In the data rows, 128 means zero.
What is the hidden score of each row? Scores go from 0 to 30, and 15 is about the middle. The score is a weighted sum of the row's numbers plus the product of two more (or one squared), each taken from its middle value.
[128  74 111  73 127 170 161 140 170 162 104 123 109 110 141 160 190  90 113] -> 12
[114  60 114 122 192 174 166 152 119  81 106 208  36 127 125 157 172  66 106] -> 9
[135 169  92 116 133 122 136 102 117 154 148 113 126 156 114 159 133 121 105] -> 16
[ 91 143 169 177 164  90 136 135 152 153 114 158 142 111  96  96 102 135 177] -> 13
[ 88 200  55 164 109 139 117 126 175 168 187 153 132 163 101 143 149 153 139] -> 12
[110 140 152 149 164 103 137 144 138  85 136 138  97 154  98 126 132  86 111] -> 16
[113 101 135  73 106  87 120 156 146 114 133 100 148 134 129 135 171 171 133] -> 20
[125 153  33  37 103  94 159  55  85 243 131  85 201 110 183 140 164 153 172] -> 20
[142 207  79 216  45 154 116 126 109 157 209  91 173 184 163 155  92 187 103] -> 8
[121 118 112 133 184 133 159 115  63 111 121 143 107 129 152 159 122  75  97] -> 15
[159 152 183 129 154 126 114 105  90  89 110 130 103 131 106 119  79  74  99] -> 17
[196  91 148  65 139 146 144  68  99 187  55  92 154 144 191 122 152  86  78] -> 12
[108 153 158 182 106 158 132 153 121  79 164 120  66  92  77 134  97  93 147] -> 12
[105 116 122  83 154 110 122 125 103 130 136 141 112 106 103 138 138 139 158] -> 19
[178 182 184 195 101 141 118  95 172 117 149  87 119 189 102 102  99 167 103] -> 16
[115 191 123 167 173 159 139 108 160 161 121 165 125 144 105 120 101  60 128] -> 18
[130 154  83  81 137 150 136  87 115 201 165 101 196 114 175 174  96 125 144] -> 18
[113  92 149 100 118  94  90 205 204  66 121 136 111 128  87 121 149 152  99] -> 15
[157 171 171 206 140 177 150  98 130 109 173 122  87 175 112 146 108 115 109] -> 13
[112  89 101  79 135 156 132 161 188 113 139 147  81  99 110 168 173  86 115] -> 12
[ 93 107 129 124 135  60 128 142  81 102 133 128 132 133 135 123 146 182 145] -> 14
[ 67 118  98 171 130 123 161 131 116 129 158 146 108  69 120 134 135  94 207] -> 8
[109  96 153 181 146 129 134 179 141 104  74 196  92 109  98  90 102  89 136] -> 21
[192 178 233 203 127 172 141  87 160 101 136  76 100 172 108 108  66 132 121] -> 17
[161 125 149  91 157 117 110  96  59  90 123 121 117 143 136 142 103 110  90] -> 24
[ 92 167  95 152 137 183 141 148 203 167 137 179 106 128  81 129 141  90 142] -> 17
[108 166 113 173 105 200 129 146 172 113 177 134 112  89 122 145  96  60 146] -> 15
[180  51 213  87 222 155 124 137 124  55  50 184  64 128 124 125  99  52  66] -> 12
[177  78 135 113 156 156 142 117 163 185  33 192 136 186 156  96 193 127  88] -> 18
[136 105 104  89 140 169 187  98 139 226  81 140 138 142 141 134 209 113 137] -> 18
[159  82 108  64 176 201 161 119 152 179  71 169 119 118 153 139 159  62 105] -> 22
[124  77  81  90 156 192 150 163 172 130 115 203  72 116 118 163 185  90 107] -> 13
[146 121 202  81 151  58 100 155 120  84  97  93 175 183 139 115 122 161  69] -> 22
[175 189 109 161  75 140  72  87  71 116 166  80 173 110 153 121  41 127 104] -> 13
[108  97  90  70 139 116 160  97  85 151 129 128 128  66 157 153 147 105 183] -> 15
[181 191 153 181 144 156 133  80 123 130 143 121 107 197 121 133 102 136  91] -> 16
[127 142  83 109 117 127 112 133 116 104 159 128 101 145 130 147 163 144 113] -> 16
[132 180 128 138  76 111 100  69  85 176 201  42 219  92 147 126  63 196 174] -> 20
[141 194 121 196 113 162 151  96 132 140 175 108 100 201 117 140 139 158 119] -> 16
[141 111 176 133  97 118 111 147  72  81 137  88 147 112 160 128 108 166 119] -> 15
[223 125 186  94 113 156 115  44  92 176  45  99 185 119 155  77  83  85 105] -> 16
[132 149 158  92  81  10  66 159 141 112 129  61 217 205 148  99 144 234  73] -> 16
[155 169 149 186 133 179 123 120 170  97 175 126 113 153 125 162  78  91  95] -> 13
[147 169 105 140 108 131 129 111 177 179 105 139 141 211 126 102 168 173 101] -> 21
[143 115 129  96 149 170  97 139 169 110 103 167 101  74 100 112  97  50 125] -> 15
[143 214 149 206  25 114 108  62  72 191 232   0 255 109 187 127  39 224 176] -> 13
[121  95 117  86 120 100 107 140 133 132 126 144 132 100 131 116 133 180 154] -> 14
[134 101 143  75 142  86  91 158 204 104  88 143 133 154  90  92 149 138 100] -> 15
[120 123  60  53 103  80 200  34  51 255 107  58 214 102 201 121 186 164 201] -> 23
[ 93 222  82 183 136 135 117 112 147 158 183 141 147 139 114 139  80  91 140] -> 12
[109 150  92 111  67  82 108 101 142 204 198  71 244 122 186 137 124 246 168] -> 14
[157 162 144 163 125 151 137  88 122 114 155  97 112 139 134 135  83 112 117] -> 17
[146 130 207 171 241 147 139 114 106 104  82 193  82 128 109 131  53   9  99] -> 11
[153 122 146  88 137 121  98 116  73  78 125 114 118 129 144 131  99 112  99] -> 20
[116  95 166  74 110  43  87 163 141 101 125  90 168 142 127 107 158 217 125] -> 20
[124 123 118 127 125 135 100 141 124 103 127 140 130  92 127 108  91 126 139] -> 15
[105 144  60 121 123 139 139 136 104 142 168 145 107 125 134 172 145 131 131] -> 11
[117  47  97  44 191 179 159 144 140 129 124 186  76  98 126 193 180  83 132] -> 13
[149 131 168 110 157  77 100 145 135  97  92 132 138 170 114 108 115 128  72] -> 16
[ 82 146  97 180 103 120 114 163 122 103 156 139 101  80  96 130  97 131 172] -> 10
[198 103 140  60 144 140 132  83 123 185  57 114 154 160 174 124 153  99  71] -> 15
[154  72 196 122 191 122 114 164 166  79  40 194 101 132 108  94 105  74  92] -> 12
[133 148  87 128 114 198 123 133 167 138 167 144 126 121 132 160 113  96 104] -> 15
[139  85 128  68  86 155 142 131 110 125 135  91 110 104 140 145 180 138 134] -> 19
[109 158 134 186 125  48 137 111   7  99 142  97 162 130 165 117  89 154 148] -> 14
[128  98  84  77 112 158 132 133 126 156 131 138 100 119 131 151 180 138 124] -> 11
[ 35 130 102 169 124 139 153 164 153 131 211 128 105  75 104 179 143 142 211] -> 13
[104 101  80  43 148 123 144 115 149 200 151 128 179 100 163 178 158 149 174] -> 15
[ 71 101 131 152 155  75 146 182 105  74 132 142 116 142 129 147 145 144 121] -> 13
[143  64 114  91 174 176 148 148 172 126  60 226  75 150 116 126 192  82  97] -> 7
[156  34 149  90 199 190 153 157 187 144  26 227  80 143 142 119 194  77 103] -> 16
[ 90 102  59  29 173 109 196  76 118 241 118 130 175  95 159 165 188 132 213] -> 12
[140 220 143 165 149 100 126  97 142 141 159  97 144 225 124 142 124 148  97] -> 18
[123 110 193 148 154  85 112 133 118 139  76 155 140 104 110  72  96 132 159] -> 13
[166 145 171 140  75  94  88  93  46  97 131  61 182 135 177 107  85 178 102] -> 16
[145  87 118 137  95 163 116 133  60  67 148 114  89  92 154 153 120 121 121] -> 13
[149 122  47  65 120 164 155 104 156 216 100 144 150 150 145 149 190 128 114] -> 20
[148 124  82  80 111 130 118 141 178 146 123 138 121 146 127 144 173 127  95] -> 13
[ 70 174 110 174 142  78 130 150  98 103 173 124 123 118 108 152 104 121 157] -> 13
[139 158 128 173 119 144 126 111  90 120 126 141 119 128 127  99  98  84 123] -> 16
[116 112 137 147 133 127 126 151  72  51 144 128  87  90 126 154 100  92 132] -> 14
[114 123 155 120 167  64 134 145  87 100 113 128 148 174 146 123 142 157  88] -> 16
[123 117 121 101 121  94 101 184 215 124 104 150 137 196  94 114 185 191  85] -> 15
[ 84 135 116 124 141 107 122 182 170 109 146 136 109 151  87 141 160 143 105] -> 14
[132 162 209 143  96  77 119 148 179  85 142  41 162 169 127 100 130 178 103] -> 20
[140 145  88 120 110 125 116 130 196 211  72 180 161 197 122  74 197 186 112] -> 28
[116 172 111 163 102 127 109 133  94 121 149 128 116 103 117 121  75 119 133] -> 4
[125 134 113 128 117 159 127 107 148 158 150 115 158  80 159 139  97  94 150] -> 14
[170 160 199 202 176 186 169  84 109 100 149 126  74 172 119 151  82  86 103] -> 13
[100 114 103 154 150 111 141 123  38  65 145 150  78  90 135 139 119 106 151] -> 11
[ 82  94  66 121 137 129 130 158 100  90 171 163  74 110 114 160 174 158 147] -> 12
[142  75 190  81 135  85 127 169 151 109  75  92 153 140 148 121 159 136  78] -> 14
[ 48  91   7  17 121 130 157 152 209 214 178 148 145  84 115 192 228 179 213] -> 17
[123 181 141 159 142  86 131 121  99  86 137 133 102 165  83 115 115 119 106] -> 18
[128 110 150 145 173 130 116 117  72  84 113 158  93 107 132 129 106  88 127] -> 10
[ 88 134  12  40 133 141 149 115 145 180 172 138 135  85 117 189 160 110 172] -> 20
[162 201 101 205  76 148 110 102 101 151 190  98 177 172 168 153  71 167  87] -> 10
[138 203 129 164 117 144 149 100 176 146 164 102 114 202  97 130 161 151 109] -> 18
[123 114  96 135 153 127 154 118  87 126 138 128 119 138 157 164 138  95 100] -> 13
[131 107 109  51 160 138 164  95 122 161 128 118 121 137 123 165 174 130 142] -> 21
[154 144  66  92  66 122  96 145 186 160 130 116 155 170 145 133 166 189  93] -> 13
[196 154 200 137  83 172 107  98 122 125 102  75 143 101 113  85  65  82  94] -> 17
[133 146 164 150  86 138 107 131  91  62 151  97  93  74 104 117  85 100 140] -> 15
[119 129 136 179  95 187 135 140 144 117 151 132 104  92 109 137 116  85 144] -> 11
[165 135 247 119 138  73 123 113 123  81  96  50 160 162 124  96  96 111  68] -> 23
[138  84 210 172 149 162 143 145  47  54 124 103 111  75 162 143  56  64 121] -> 13
[134  64 130  72 175 124 173  87  79 152  96 126 133  74 174 150 131  75 167] -> 12
[192 116 220 114 161 117  93 118 136  80  74 120 120 170 112 101  86 118  67] -> 17
[143 109  72  55 181 165 165  88 115 195  83 161 135 132 155 147 173  77 121] -> 16
[167  80 184  74 194 124 123 125 164 113  48 146 134 137 114 105 119  61  75] -> 12
[141 179 120 133  69 134  84 149 157 123 145 104 155 138 101 107  96 150 112] -> 16
[131 188 210 210 106 133 143  99 155  87 201  31 116 139  84 122  83 138 153] -> 23
[146 148  83  93 128 119 109 108 127 132 142 131 118 174 128 157 164 160  89] -> 17
[ 94 119 101 139 150 121 150 147  80  91 148 140  98 111 124 158 135 106 134] -> 14
[139 131 128 151 114 178 129 127 129 108 125 145 101 100 131 115 110  61 127] -> 16
[141  84 181  85 152 101 100 159 207  94  88 139 119 133  88  98 141 129 118] -> 12
[ 57  92 135 141 195 143 166 177 177 110 143 170  79 102  97 168 151  70 153] -> 12
[ 91  62  80  47 122 132 197 106 116 199 124 107 153  37 187 144 190  97 211] -> 19
[140 165  94 116  65 150  65 141 201 149 132 122 158 111 136  99 127 143 129] -> 16
[159 109 192 135  88 124  98 136  74  71 131  78 148  97 172 120  89 140 112] -> 13
[138 105 122 112  94 118  92 130  90  95 131 123 114 107 136 114 126 158 131] -> 13
[142 119 100 104 132 168 113 153 204 173  85 181 159 133 142 117 111 120 115] -> 29
[124  44 135  41 182 175 165 164 142 115  96 154  82 108 149 176 194  79 110] -> 15
[169 128 124 125 107 120  91 101  85 124 103 135 148 156 149  97 112 158  99] -> 14
[167 126 191 127 177 176 161 122 168 111  96 137  87 167  88 128 142  85  92] -> 8
[ 85 130  99  99  94  73 131 116 113 191 163 110 168 135 110 132 185 234 189] -> 21
[110 187 131 196 167 121 162 101 114 172 158 114 161 171 167 170  88  94 108] -> 6
[ 84 150  84 206  86 132 141 166 140 137 134 157 131 102 109  92 131 154 172] -> 29
[185 110 146  96 137 135 102 118 160 125  89 135 136 156 152 129 106 109  69] -> 13
[151 131  60  80 107 168 140 110 160 210 107 142 164 154 158 135 167 135 107] -> 22
[156 215 119 203  20 149  94 100 139 124 201  45 151 147 111 107  83 191 137] -> 16
[ 96 123 168 161 111  68 110 147 142 142 109 135 147 101 108  70 113 182 176] -> 14
[170  87 132 111 149 133 105 127 100 102  89 167  98 164 141 133 126 135  77] -> 12
[151 124 108 130 157 191 146 107 140 159 132 145 137 132 155 157 112  76 103] -> 13
[111 234  67 169  83 158 110 113 155 161 184 115 155 136 121 126  92 121 137] -> 18
[138 122  74  76 110 163 161  98 149 232  84 133 144 153 137 119 219 140 130] -> 20
[120 144 144 114 160  90 122 157 128 101 117 140 121 173 105 133 138 127  87] -> 18
[195 162 196 142 181 175 162  76 141 132  95 120 102 190 101 125 119  80  80] -> 12
[152 107 143  93 109  96 102  87  65 123 133  95 164  84 158 112 101 160 152] -> 14
[117  99 118  95 111 108 105 210 243 119 112 154 123 178  93 116 193 197  95] -> 17
[ 98 107  76 140  98 126 119 145  72  72 168 136  85  97 130 143 151 143 154] -> 12
[107 169  93 136 113 126  93 163 169 143 129 173 117 159  95 118 141 156 113] -> 9
[ 99 148 119 152 110 138 112 166 165 126 141 167  88 133  87 120 142 127 123] -> 3
[131 147  83 108  83 124 107 154 168 133 135 141 117 199 105 119 186 219  98] -> 18
[146 188 168 200 154 106 120  91 103 154 124 141 138 170 122 108  75  95 101] -> 4
[ 72 131 114 170 157 164 163 145 170 140 161 162 105  70 117 145 114  51 173] -> 13
[154 103 110  68 134 130 142 103 111 152 117 112 142 151 148 153 182 132  94] -> 18
[108 120 159 138 162 147 133 171 127  96 143 137 118 104 135 162  94  88 113] -> 13
[127 114  81 119  56 138  89 154 137 112 135 135 122 127 133 113 155 193 131] -> 14
[198 134 128  77 116 119 137  57 102 206  77  83 179 174 174 115 157 129  76] -> 15
[123 115 121 130 111 182 141 127 138 133 144 115 138  59 160 145  96  70 166] -> 15
[ 97  79 192 111 145 102 129 222 179  50 125 124 114 130 112 149 151 138 108] -> 15
[148 209 120 158 136  83 106  92  78 169 152  93 200 194 160 146  85 158  87] -> 11
[155 105 156 110  84 109  91 129  74  74 132  84 134 107 161 125 100 147 116] -> 14
[138 122 147 106 136 127 109 162 173  82 121 139  93 161 105 126 141 116  94] -> 17
[108 187 117 167 135 124 140 125 149  91 175 131  77 170  62 130 152 125 129] -> 16
[150 174 152 196 125 168 142 104 140 118 172 120  89 183 108 145 114 144 107] -> 15
[147 176 135 146  49 117 107 120 195 125 181  32 156 159 107 127 140 172 110] -> 20
[ 71 143 106 159 136 133 156 175 188 123 175 121  91 140  84 170 177 119 127] -> 13
[156  81 170 118 166 115 137  78  43 120 103 128 143 116 192 128  91 108 118] -> 12
[162 191 139 163 126 101 111  97 136 115 134 104 120 198  98  96 119 152  94] -> 18
[203 100 179 112 175 115  97  97 120 107  62 148 126 181 138 103 103 120  57] -> 13
[152 104 120  73 149 143 154  97 127 180  98 110 141 138 148 150 172  95  94] -> 15
[127  52 110  96 155 182 140 185 172 116  89 210  64 136 120 149 196 136 108] -> 13
[139  92 190  80 164 107 134 126  98  90 101 106 129 111 140 142 112  75 105] -> 21
[154  88 110 108 162 148 119 146 127 126  86 191  96 174 132 136 158 145  80] -> 14
[ 69  98 110 108 148  93 156 128 119 152 120 130 122  51 117 125 145 130 229] -> 13
[158 109 141  89 152 135 110 152 171 126  59 187 111 175 106  93 150 123  84] -> 19
[140 109 119 130 133 128 111 154 189 163  50 196 133 172 108  79 151 148 107] -> 23
[124 150 205 174 158  95 153 141 124  93 138  83 133 165 113 133 104 133 117] -> 18
[162 203 139 168 121 145 154  83 158 155 157  97 118 208  90 126 150 140 103] -> 18
[100  83 132  97  98 117 118 182 162 123 114 158 105  89 105 108 159 176 164] -> 15
[150 209 122 154 152 101 106  90  96 160 155 106 187 201 151 153  72 132  64] -> 11
[170 118 168  87  58 145 147  77  74 134 129  35 129  71 148 114 132 134 161] -> 19
[147 115  85  92 159 143 124 123 116 125 105 191  92 178 129 135 186 141  81] -> 12
[120 120  70  87 159 132 163 112 114 155 127 132 127 121 152 175 148  84 125] -> 16
[134 178 143 201   9 163 117 114  96 145 251   0 210  52 177 151  43 177 192] -> 13
[121 147 152 133 186  98 142 127 124 121 111 129 124 169 109 147 126  98  88] -> 17
[142 159 192 178 196 137 151 111 151  97 145 131  94 188 114 144 102  77  92] -> 16
[143  95 152  83 134 138 140 147 183 141  79 117 141 131 125 118 154  86  97] -> 18
[154 122 137 146 201 112 145  87  46  91 110 152  88 173 139 148 117  94  78] -> 14
[161 131 149 137 170 152 128 116 123  88 116 158  80 162  99 135 117 105  90] -> 12
[ 78 151 114 187 155 103 157 150 149  86 163 143  75 149  86 151 150  84 131] -> 14
[127 111 153  89 193  94 130 163 155 112  89 164 120 179 111 126 161 117  92] -> 15
[146 166  63 115 101 171 126 111 157 183 157 125 156 151 144 154 140 142 106] -> 17
[135 153 145 109 112  75 100  90  76 122 144  73 179  90 121  97  84 160 155] -> 17
[142 170 146 189  64 180 110 135 160  84 190  78 105 100  96 130  78 142 147] -> 15
[171 101 206 112 185 126 109 136 151  62  81 146  97 154 106 119  95  73  71] -> 15
[146 115  55  57 124 156 146 100 132 201  90 146 140 171 153 130 224 153 106] -> 18
[109 100 151 134 109  86 114 149 117 131 119 140 129 101 106  96 134 182 164] -> 11
[ 56  99  38  50 131 112 218 115 120 244 134 125 157  64 146 166 211 141 237] -> 20
[ 69  80 125 144 156  88 150 198 133  64 133 153  93 126 111 148 154 132 126] -> 13
[161  71 209 123  85 145  97 141  66  39 122  76 119  76 167 122  78 115 112] -> 15
[ 84 153 109 154 135 112 152 155 162 140 166 110 112 156  92 169 156 125 118] -> 11
[129 140 185 148 209 107 147 124  64  58 104 145  77 137  92 128  80  52 100] -> 18
[150 185 134 211 115 187 130 130 166 106 200 102 117 147 132 166  69 108 113] -> 14
[125 173 109 171 120  78 152  50  61 184 132 102 172 140 163 111 122 132 172] -> 13
[147  77 137 125 141 145 112 169 195 100 107 167  85 155 109 127 160 143  89] -> 11
[125 135 129 118 127  42 127 112  58 145 119 107 174 178 151 114 149 220 125] -> 17
[167 230 168 215  13 138 119  40  41 190 234   0 255 108 190 124  11 213 177] -> 17
[ 87 143 138 160 179 133 158 156 152  63 151 163  45 135  68 138 143  71 137] -> 13
[138  84 185 105 122 104 103 165 222  96  99 124 122 124  90  95 138 153 137] -> 12
[143 139 171 120 114  83  98 141 130 146  83 115 193 158 149  79  85 159 102] -> 17
[172 111 180 120 127 110  83  94  47  63 116  96 137 119 161 115  81 114  95] -> 18
[128 132  96  79 118  91 123  79 136 213 166  91 229 126 179 147 124 191 150] -> 16
[ 60  68  62  49 140 117 223 110 110 218 132 116 143  36 150 153 210 116 240] -> 16
[ 85 237  88 180 122  87 134  93 136 218 183 109 193 171 113 131 110 183 175] -> 14
[ 68 196 121 174 143 102 151 115 144 171 207  96 165 151 110 159 112 143 169] -> 21
[160 132 114 134 126 124 120 114 165 146 103 152 127 205 137 117 161 170  82] -> 15
